The same turns and mirrors carry the whole set onto itself, and each row onto the other rows of its family. Which rows share a family with each named row? Give them in list order.
These 40 rows form 5 families of 8 rows each.
nudi: [-12   0 -43   9 -19  11   0 -14  37]
nid: [-20   1 -47 -10 -15   5   2   4   1]
femib: [  5  27 -40   7   5  12  10   3  10]
lim: [  9  18 -11  25  -3 -14  -4 -18  20]
relut: [ -6  19 -13   9   0 -23  -5  12  -4]
seres: [-11  26 -34  14   3   8   6  21   9]
Firan: [-20  -6 -25  18  -7 -14 -11  10  -8]
duge: [-14  -3 -22  32 -23   0  10   4   5]
divo: [ -7   1 -16   4 -33 -22  12  -2  18]
daro: [ -1  12 -21  -8 -29   8  -2 -16  28]
pezi: [ 17  20 -18  24 -11  -9  -9 -14  16]
Vakit: [ -9  29 -25   5  -9 -29 -20  -9  12]
tebak: [-13  -5 -21   6 -22 -23 -13 -14  32]
Kam: [ -5  23 -34 -14   4 -11 -16  -6  27]
dak: [ 16 -13 -35   5 -15   0   4   5  14]
Kulo: [ -6  -1 -42  27   9 -15  -3  -7  -1]
Tup: [-13  19 -40  15  13  10 -17   1  15]
kud: [ 12   2 -13  16   8 -14  -3   3  24]
Biri: [-24  -2 -41 -10  -7   2   8  -4   0]
tik: [-12  15 -50  11 -16   3 -20  11   2]
pilo: [  7  15 -18  35 -10  -2  -5  -2  31]
Vone: [  1  28 -29   8   6  19   1   3  12]
laper: [-23  31 -25   9  -3  -7  -5 -23   2]
mozar: [  1  26 -31   0 -12   1   6 -11  41]
dap: [  3  -4 -42   7 -26  -1   3  17  25]
dut: [-12  -9 -20   6 -23 -20 -11 -21   7]
mir: [ -1  19 -17 -13 -27   8   2 -11  17]
Vap: [ -6   5  -7   7  -3 -15  15 -13  30]
gora: [-17  17 -43   5 -25 -28  11  -6  14]
Gat: [ -1   3 -13  13   6  17 -16   4  18]
rifez: [-14  -4 -36  27   2 -25   6   6  12]
vofe: [-31   5 -37 -14 -10 -12  -2   8  10]
dag: [-12  -9 -29   8 -23 -28  -2 -17  10]
Gev: [-27  25 -13  14   6 -14  -9 -10  16]
Kevu: [-10  -9 -31  13 -10  17  15   8  21]
bolov: [-10  25 -18  -6 -22  10 -13   1  28]
zeza: [-25  28 -26  -4  -1 -12 -10 -20   7]
gakez: [ 14  -9 -33  19 -17   4   8   7  14]
vud: [ -9   6 -37  22  11 -16   0   3  -7]
pep: [-31  18 -43   2 -28   2  -2  -5   9]

The rest of the family of pezi: femib, dak, Kulo, Biri, laper, dut, mir
The rest of the family of nudi: relut, duge, Kam, tik, Vap, gora, Gat
The rest of the family of Vakit: Firan, divo, Tup, kud, mozar, Kevu, pep
The rest of the family of pilo: seres, tebak, dap, rifez, vofe, Gev, bolov

The same turns and mirrors carry the whole set onto itself, and each row onto the other rows of its family. Which rows share a family with each named row? Give them in list order.
These 40 rows form 5 families of 8 rows each.
moga: [  8 -14 -19 -11 -16  -9  14  -5  23  -2  -7]
muv: [ -9   4  -9 -23  -5  19  32  11 -23  17  -7]
Tupo: [ -5   3  -2 -20 -17  -9  23  -8  19  -3 -16]
Favo: [ -2  18 -32  -2   6  24  14 -21   1  -3   8]
zed: [ -7   2   8 -24  13   1  -5  -4  -3  -3 -25]
Sira: [-10   8   5 -28  18   7  -2  -9  -6  -1 -20]
Sotat: [  5  -2 -26  -5 -10   5   2 -28   9 -23 -12]
Rul: [  9 -18 -24   4  -9  19   4   4 -27  -9 -17]
vaz: [ -4  -7  -4 -15 -12  11  27  20 -20  13 -15]
Bivos: [  8 -10 -23  15  -5  21  10  15 -18   2  -9]
kenir: [-10   8   4 -28  19  10  -2  -6 -10   2 -19]
bimaz: [  4   1 -28   8   3  30  14   7 -23   6   1]
lotiz: [ -3   7 -31 -26   3  20  25 -12  -3  13  14]
Kov: [ -1  12 -32   1   7  32  16  -8 -15   4   7]
Nuzef: [ -8   6   7 -26  15   3  -4  -9  -2  -3 -22]
vovi: [ -2   9 -34 -13   3  26  10 -29 -13 -10   1]
voz: [ -1 -12   0 -12 -18  -1  23  18  -6   6 -22]
fufug: [  5  -9 -30  -3  -2  29   8  -1 -33  -4  -8]
Bivi: [  6   3 -23   8  -8   3   6 -16  21 -14  -7]
zire: [ 11 -14 -20  18 -11   9   5  12  -3  -6 -15]
ropi: [-13  14 -12 -29  -1  18  33  -4 -14  14  -1]
Mitov: [ -6  -1   9 -23  13   2  -5   0  -6  -1 -26]
zikez: [  0   3 -33 -10   3  32  10 -15 -28  -4  -1]
lepe: [  0   7 -31 -11  -2  15   6 -34   2 -18  -4]
mut: [ 10 -24 -19  -6 -13   6  17  21  -8  10  -8]
zafa: [  3  -2 -24 -19  -9  -3  17 -18  25  -1   2]
zib: [ 11 -24 -16  -6 -18  -5  14  11   9   2 -11]
tobu: [ 10  -8 -20  15 -12   2   4  -2  13 -12 -14]
Somi: [ -2   7 -29 -25  -1   9  22 -21  14   5  10]
Bim: [ -6  -1   8 -23  14   6  -4   3 -12   1 -25]
rigen: [  5 -16 -24 -12  -5  18  22  17 -20  17   1]
vopug: [ -8   1   7 -24  16   9  -3   2 -15   3 -23]
pipal: [ -9   5   5 -26  18  11  -1  -1 -15   3 -20]
nikuf: [-10  13  -7 -27 -10  -1  27 -17  16   1  -8]
malib: [ 10 -14 -22   2 -15   3  -1 -14   3 -22 -19]
mezon: [-13  18 -12 -31  -3  11  31 -15   2   7  -1]
risi: [ 11 -20 -21   6 -14   8   0  -1 -11 -16 -21]
Far: [ -1  -8   1 -13 -20  -9  21   7  10   0 -22]
pid: [  0  -3 -29 -20   1  24  25   4 -17  18  10]
Fazel: [  1  14 -28   1   0  13  10 -24  16 -10   2]

The rest of the family of zire: Favo, Bivos, bimaz, Kov, Bivi, tobu, Fazel
The rest of the family of lotiz: moga, mut, zafa, zib, Somi, rigen, pid
The rest of the family of Bim: zed, Sira, kenir, Nuzef, Mitov, vopug, pipal
The rest of the family of vovi: Sotat, Rul, fufug, zikez, lepe, malib, risi

The same turns and mirrors carry the whole set onto itself, and each row onto the other rows of its family. Which rows share a family with each named row? Give them in list order.
These 30 rows form 5 families of 6 rows each.
fev: [ -9 -26  26  15 -25  -4  -2 -11  23   0 -14   8   2 -11  26]
fofe: [ -1 -23  10  16  -3  21  16   7   4  23  18  -7  22 -32  20]
pogum: [ 35 -26  14  -1 -14  13  22  -1   4  19   8 -20  27 -22  15]
zesod: [ 13  -3   4  21   0  23 -13 -15  14   3  -8 -35  11   9   8]
zut: [ -7 -26  -5  19 -43  12   9  -3  28  -3   6 -14 -14  -7  12]
popar: [ 11   8  27   8  -4  11   9   1  10  -7 -12  -7  13  -3 -16]
pov: [  4   3  11  19 -17  11  24  -2  25   8  -7 -36   1  16   5]
nud: [ -2 -23  -4   9 -13  21  11   5   7   7  20  -5  10 -37  -7]
Belu: [ 15 -29   9  20  -7  13 -22 -17  19   3 -12  -2  -2  -9  31]
dited: [ 15 -35  16  21 -30   7  10   6   1   1   0   8  12 -25  32]
Manu: [ 16 -21 -11  12   8  24 -10 -14  12   5  12 -11  -1 -24  -4]
Kifi: [ 12 -31  25   7 -38   0   3 -22   7  -4  14  -2  16 -13  31]
Sef: [ 18 -12  -1   3  -1   0  29   0  11   3   1 -13   7 -24 -21]
Topa: [-10  -6  14  24 -27  -6  15 -19  13  -3  -2 -33  16  12  15]
zuge: [ 17 -14  -1  12 -12  24  23   9  13   2  18   0  -8 -25 -11]
mutiv: [  5 -33   5   5 -50   4   3 -20  11  -6  15 -22  12 -10  15]
Sor: [  8 -31 -10  17 -19  17 -21 -14  24   1 -11 -20  -5  -8  15]
Zaruv: [ 16 -20  -2  19  14  24  -6 -13  10  20   8 -18  11 -18  21]
tufo: [ 15 -14   7  21  -5  25  30  11  12  25  14 -16   9 -16  24]
tuke: [16  7 29 15 -7  6 19 -6 20 -9 -5  3 -7  6 -1]
mele: [ 34 -26   4  -8 -22  12  18  -2   6   4  11 -15  16 -29  -9]
tib: [ 19 -12  12  12   9   1  34   1   8  23  -3 -19  21 -16  11]
Vasis: [  5 -38  -8  18 -45  11  10   9   8  -1   1 -18   8 -22  12]
vosas: [-18 -29   4  13 -38   0  -1  -8  29   1 -13 -17   0  -7  13]
Paza: [ 21  -1  15  18   5  19 -17 -18  11 -10  -6 -10   4   2   1]
bag: [ 14  -8  17  -1 -17  -8  20 -25  19   7  -3 -37  20   7   4]
pibid: [ 21  -5  27  -5 -13 -12  16 -28  16  -6  -1 -11  12  -1  -4]
pap: [ -1  -3  27  19 -21 -10  10 -21   8 -21   0  -1   5   2   3]
rofef: [  3   6  20  13  -8  14  14   5  13   9 -15 -33  24   5  -1]
tiror: [  3 -24  22  25 -26   7  11  -5  21   5   4   9  -7  -7  39]

The rest of the family of Vasis: dited, Sef, Topa, tib, pap
The rest of the family of mutiv: pogum, Kifi, mele, bag, pibid
The rest of the family of tufo: zut, pov, zuge, tuke, tiror

The same turns and mirrors carry the whole set onto itself, and each row onto the other rows of its family. Which rows share a family with each named row? Give them in list order.
These 32 rows form 4 families of 8 rows each.
podet: [ -1   4  -7  -5 -12  30 -10  -2   5  12]
seb: [ 10  -8  -2 -12   7   8  27   9  -8   2]
Gonug: [-15   0  -3  16  -5  -7 -20 -21  15   1]
fusu: [-22  14   6   1 -17  -4   9  -6 -18   9]
Zafu: [  8  24 -21 -14   1  -6   3  -5  13  -4]
keb: [ -8   0 -17  -7  -7  22 -15  -8   0  19]
zinul: [ -7  -7   6   1   3 -27  22 -13  11  -7]
filap: [  0 -20 -14  -6  12  12   3 -11  26 -11]
difop: [-24 -26   6  11 -10   7   0   2  -8   5]
birib: [-23  -3   3  11   8 -12 -18 -16  12   3]
neb: [-18  -1 -15   7  -6 -10 -25 -12  18   2]
lisuv: [  9  19 -18 -18   5 -12   3  -2  14  -6]
ribib: [-13 -28   9  10 -15   9   9  -8  -5  -1]
Ris: [  5  -2  -8 -27 -11  11  22   1  -6  -2]
mugo: [  5  25 -11 -13   6  -7   2  -7  21   5]
guvub: [ -2 -24 -25  -7  11  13   3  -4  14  -6]
Dode: [  2 -14  -2  -3   3 -34  12  -8  11  -6]
vipum: [-18 -29  12  11  -8   2   3   3  -3   4]
zek: [  8  -4   2 -20  -4   9  30   6   1   2]
Veb: [ -4  17  15   0 -17 -13   4   5 -11   3]
fipak: [ -9  -6  11  -9   4 -23  19  -7   5 -19]
geko: [-20   3  -8  10 -14 -11 -21 -10  18  -1]
tupa: [-12   8  -9   0  -9  30  -6   7  -1   6]
fibud: [  4 -20 -12 -18  13   3  -5  -9  23  -8]
befis: [-12  17  12  -1 -16 -19  -1   5  -9   6]
ketaf: [ -9  12 -14  -7 -13  26  -7   7  -2   7]
kigop: [ -5 -19   1   1   7 -31  10  -7   7  -7]
fub: [  4  -6   3 -14   2   5  27  12 -12  -3]
volav: [ -9  16  12   1 -21  -9   8  -4 -10  14]
ledot: [ -6 -23 -25  -3  10  10   3  -7  22  -2]
lep: [ -9  24 -10 -22  -1 -12   1  -4  19   8]
vov: [ -9 -29   4   5  -3  11   3 -11 -14  -7]

The rest of the family of difop: neb, lisuv, guvub, befis, ketaf, kigop, fub
The rest of the family of fusu: keb, birib, Ris, fipak, fibud, lep, vov
The rest of the family of tupa: seb, Zafu, Dode, vipum, Veb, geko, ledot

The same turns and mirrors carry the whole set onto itself, and each row onto the other rows of its family. Which rows share a family with each named row? Give them in list order.
These 40 rows form 5 families of 8 rows each.
Sinaf: [ 27  -2  17  -4  -2  -4 -21  -1 -16 -10  32   1   6   7 -23  14  12  -7
   6  -5  -7  -2  -2   7   5]
ler: [-19  11 -12 -12  19 -21 -10  -3  -7   3  -1   6  -9  15  -1 -10   1 -11
  -6  10 -16 -18  -7  -9 -29]
guku: [-11  -1  -7 -11  21 -10 -15  -7  -7  12  -3  -1 -12  20 -11  -9  10 -19
 -15   4  -2 -23   2 -11 -30]
Sige: [  5  -1   8  -5  16  -9 -33   7  -9 -15 -11   0  -1  13  10   4  13 -27
 -16  10  12  13  11  -8 -12]
Tol: [  8  -2   4 -10   7   3 -29   4 -11 -19 -25   9   4   5  12  -1  15 -19
  -5  16  16  16   7  -1  -6]
Bagub: [-26  -3  -4  -4  23   7  18  21  12  17  10   2 -14  12   2  16  10 -12
   3 -10   3   0  15  -4  10]
Dat: [-13  -3 -10  -7  21  18  13  10   9  12 -10  -1 -18  15 -17   4  13 -10
   2 -23   3   1  15 -12  10]
bal: [-14  -6   6  14   7  -4   7  13  23  -5 -11   6  -9 -11  25   0  -5 -10
   5  12  19   6   8 -17  10]
Tero: [  3  -4   8 -16  12  -9 -31   9  -7 -14  -1  -9   8   5  29   0   4 -20
 -15   6   3  16  -2  -7 -15]
zuv: [ -2 -18  30  -1 -11  -4  13   1   9   0   0  -2  10  -2  10  -2  -6   4
   5 -14 -19 -18  -6  18  14]
sugi: [ 12  16 -13   1  -5  24  14   1  19  -4  12   8  -6 -16  10   6  -1   1
  -6  -7 -14   4  -1  26  13]
Vof: [ -4 -11   4   7   5  -6   7   3  18  -2 -12  14  -5 -18  14  -4   3  -5
  22  17  22   4   1 -21   6]
rero: [ 26  13  -7  -1 -12  10  -6  -9 -15   0  32  15  10  -4  -8   0  -8 -12
 -12   3   3 -12 -13  -9 -19]
Deba: [ 15  11 -17 -12   1  29  13  -3  12  -9  -1   7 -11 -10   1   0   0  -7
  -2  -9 -19  16   7  22   9]
par: [ 11  16 -13  -3  -7  13  15  -8  12  -7  15  13 -10  -6   6  -7   7  -3
   4 -23 -17  14   2  29  13]
muku: [  0 -18  21   1 -12   1  14  -4  12   3   3   5   1  -2  13  -7  13  12
  24 -16  -4  -8  -5  25  11]
gif: [ -5  -8 -15 -21  12  -6  -2 -18  -5  17 -10  -4 -11   7 -11 -20   6 -18
  -9   3  -7 -18   6  -9 -27]
gen: [-18  -6  -5 -13  17  -9  -7  -2 -11  11   5   5  -7  17  -2  -6  -1 -22
  -9  17  -3 -17   3 -11 -33]
sol: [  5 -13  20  12 -16  -5  17  -2  13   6   5  -3   6 -18   5  -4   2   7
  16   0 -13 -16  -3  22  10]
Suse: [  3 -18  16  -3 -13  -6  10  -5   2  11 -10  -3   9 -14   1  -5  17   8
  23   2  -7 -15  -1  23   8]
bura: [-26  15 -14  -3  24  -6  13  21  11  13   6  -1 -10  11   2  13  16  -2
   3 -20  -2  -3   5  -8   9]
Nazem: [-22  -7   3   3   4  -9   5   9  18   5   3   5  -7  -8  21  -1  -9 -10
   3  16  23  -5  12 -21  15]
des: [ 27  13 -11   3 -10   5  -7 -17  -7   5  25   5   6 -10 -11  -7   0  -4
 -10  -2  -2 -19 -18  -5 -22]
kamo: [ 19  28 -13   4  -9   1  -7  -6 -11  -6  20  17   9  -1  -7  -4  -7  -1
 -11  -8  -1 -16 -20 -14 -12]
Ladi: [ 24  17 -18   0 -15   4 -10 -17 -13  -4  24  10   3  -1  -4 -19   6  -8
  -5 -15   5  -2 -15  -5 -20]
kif: [ 11  12  -5  -7  -7  21  17   3   7   1  20  13   2  -9   8  14  -1  -8
 -11  -8 -15   6   6  30  18]
vave: [ 32  -6  22   1  -1 -13 -19  -6 -14  -2  19  -4   9   5 -22   9  22 -10
   2 -11  -6  -8  -5   7  -4]
Ramud: [ -6 -13  20   1 -16   0  14   0   7   6  12   0   4  -5   0   0  -2   7
  12   0 -13 -21   5  25  21]
gef: [  7  -5   7 -11   7  -5 -32  -4 -10 -15  -8   9   0  16  23 -10  15 -17
  -7   2  23  13   0  -7 -18]
Zake: [ 30  -7  26  -4   7  -7 -18   2  -7 -15  25   0   7   9 -11  14   8  -8
   7 -17 -12   2 -14  -4   0]
Zuzup: [-15   1 -15 -11  13 -17  -9 -15  -5   4  -4   9 -16  18  -1 -26   8 -21
  -6  -3   2  -9   3 -13 -28]
fimum: [  0   1   1 -14   9  -7 -37   6 -13 -13   5  -3   1   8  14   1   6 -23
 -14  21  12  12  10  -8 -12]
rafim: [ 28  11 -22  -3 -11  17   0 -12  -5   4  16   1   2 -16 -11 -12  -1  -4
   0  -5   4  -4 -12 -17 -20]
bib: [-22   4  -9   0  29  12   9  18  19   6  -6   3 -22  14   0  12  12 -10
  -3 -14   3   2  13  -3  11]
pavu: [ 36  -8  19  -8  -1  -8 -18 -13  -8  -9  22  10   3   7  -7   3  26  -5
  10 -20   2   5  -9  11  -1]
zot: [-14 -16   9   3  10 -10   7  -2  23  -2  -8  16 -14   0  27 -10   4  -6
  15   3  25   3   3 -16   3]
zufa: [ 34  -8  18  -6   5  -9 -17  -6 -11  -3   6   8   7   2 -23  12  31 -12
  11 -11   5   0   1   2   8]
pupet: [  8  27 -12  -9  -2   3  12   0   9  -4   9  14   1  -8  11   8   2  -1
 -15 -15 -21   1   2  28  20]
zarum: [-11 -12  13   1   9 -16   8   6  23   3   1   2  -1 -10  29   0  -8 -12
  -1  -1  17  -3   0 -27  12]
Dalu: [-28   3 -11   2  15   6  16  10  14   7  -3   5 -20  17   1  -6  14  -6
  10 -26   3   4  11  -2   9]

The rest of the family of zarum: ler, Tero, zuv, bura, kamo, Zake, pupet
The rest of the family of Vof: Tol, Dat, Deba, gif, Suse, rafim, zufa
The rest of the family of zot: par, muku, Ladi, gef, Zuzup, pavu, Dalu
The rest of the family of bib: guku, Sige, bal, sugi, sol, des, vave

The same turns and mirrors carry the whole set onto itself, and each row onto the other rows of its family. Which rows share a family with each named row? Give them in list order.
These 32 rows form 4 families of 8 rows each.
niv: [ -5 -27 -12  25   1   7  26  -6   0 -12   0 -25  -3  -4  -1   1  10  -2]
nom: [-11 -10 -11  -6 -12  11  22   4  -7 -22 -13  23  16 -15  18   1  21  -9]
lofi: [  1  -8  15   2  15  -3  -9  -5  -1   0  18 -22 -11  -3  -7 -10 -22  12]
dab: [-11   2  22 -23  -1  10  -5  -6   0 -10  12  27   0 -24  18   4  -8  11]
suzur: [ 14   0   2   3   4   8   6  28  13   0 -15  -6   6  11   9   3  19  14]
fep: [  2  -8  17  -1  11  -1 -15   1   7  10   7 -24  -8  -1  -7   2 -22   5]
vesi: [  0 -28  -5  16   3   7  25 -11  -1 -11  -9 -23  -1   4  -5   5   5 -16]
mukop: [  1 -24   1   9  15   3   0   9   2 -24  10   2  24 -19   9  22  -9  13]
mub: [-23 -19   4 -10  -5   2   0 -22 -13 -11  10   5   1 -27   2  -1 -20 -18]
bil: [ -9   9  11 -22  -4   4 -18  17   1   0   3  21   9 -20  16  -3  -6  12]
nemeg: [ -7 -14  -3  -3  -8  16  29   9 -13 -12 -20  23   5 -13  20   3  20  -2]
Seg: [ -7   9  18 -24  -1   1  -7   7  -2   3   2  26  12 -20   7 -17  -2  13]
dukor: [-18 -14   0  -6 -15  -5  13 -18 -17 -12   9   9   3 -29  -6   8 -18 -13]
deve: [-11 -10   4   7   2   0  15 -19 -14 -25  10  -7  -6 -20  -3  -5 -24 -17]
fik: [ -8   7   4  -7 -16  -5  11  -8 -10  15 -14  -9 -15   1  -4 -22  12  -7]
kom: [-10   6   4 -16 -16   7   6  -4  -1  13 -16  -3 -17   2   2 -20   8 -17]
Kuz: [-15  -7   2   9 -25   8  20   2  -4 -11 -15  20  -5 -18  17  -5  19 -17]
Bap: [-3 -4  7 -6 -4  6 -3 22  8 12 -7  5  5  3 18  5 30 24]
mebub: [ -6  12  17  -7 -10  -5  -7 -14 -15  14 -15  -5 -16   3  -3 -10   0  -4]
bokoz: [ -3 -15 -11  23   0  -4  17   9  -6  -3  -9 -28  -1   7  -4  -4  14  -5]
bem: [  0 -25   3   7  10  -1   2  16   5 -30  13  16  15  -9  10  14 -12  17]
Lavu: [11 -3  5  1 12  7  7 22  7  7 -7 -7  1  7  9  1 22 29]
Rikof: [ -9 -25  -6   8   9  10  20  17   9 -27  18   4  16 -20  17  10   5  10]
Mok: [  1  -7   8  -8  23  -3  -8   2  -2  -2  18 -22   4   1  -2   5 -14  23]
lalol: [ -4 -23   3  11  13   9   4   8   2 -25  18  11  11 -20  17  18  -9  21]
bunap: [ -1  -4   6   1   5  -7 -18  -7  10   3  19 -21  -3  -5  -9  -6 -20   9]
Fipa: [-22 -13   2   3 -16  -2   8 -21 -14 -17  11   9  -5 -26   3  -6 -18 -13]
domif: [ -1 -28 -14  23  -2   8  18  -5   0 -12  -5 -24 -10   2   4  14   1  -6]
zinel: [ 10  -5   3   4  12  14  -2  20  14   3 -11  -7   0  11  17 -10  17  21]
Gos: [-13  -7  -8   2 -18   7  25   6  -7 -11 -14  24   5 -16  20   6  27   3]
zusul: [ -7   6   0 -10 -14  10   9 -14  -8  20 -15 -14 -13  -9   1 -16  11 -10]
pir: [ -7  12  19 -20  -5  -2 -10   7  -7   2   4  27  -2 -15  14  -6  -7  17]

The rest of the family of mub: nom, suzur, fep, vesi, mukop, bil, kom
The rest of the family of lofi: niv, fik, Lavu, lalol, Fipa, Gos, pir
The rest of the family of zusul: nemeg, Seg, dukor, bem, bunap, domif, zinel

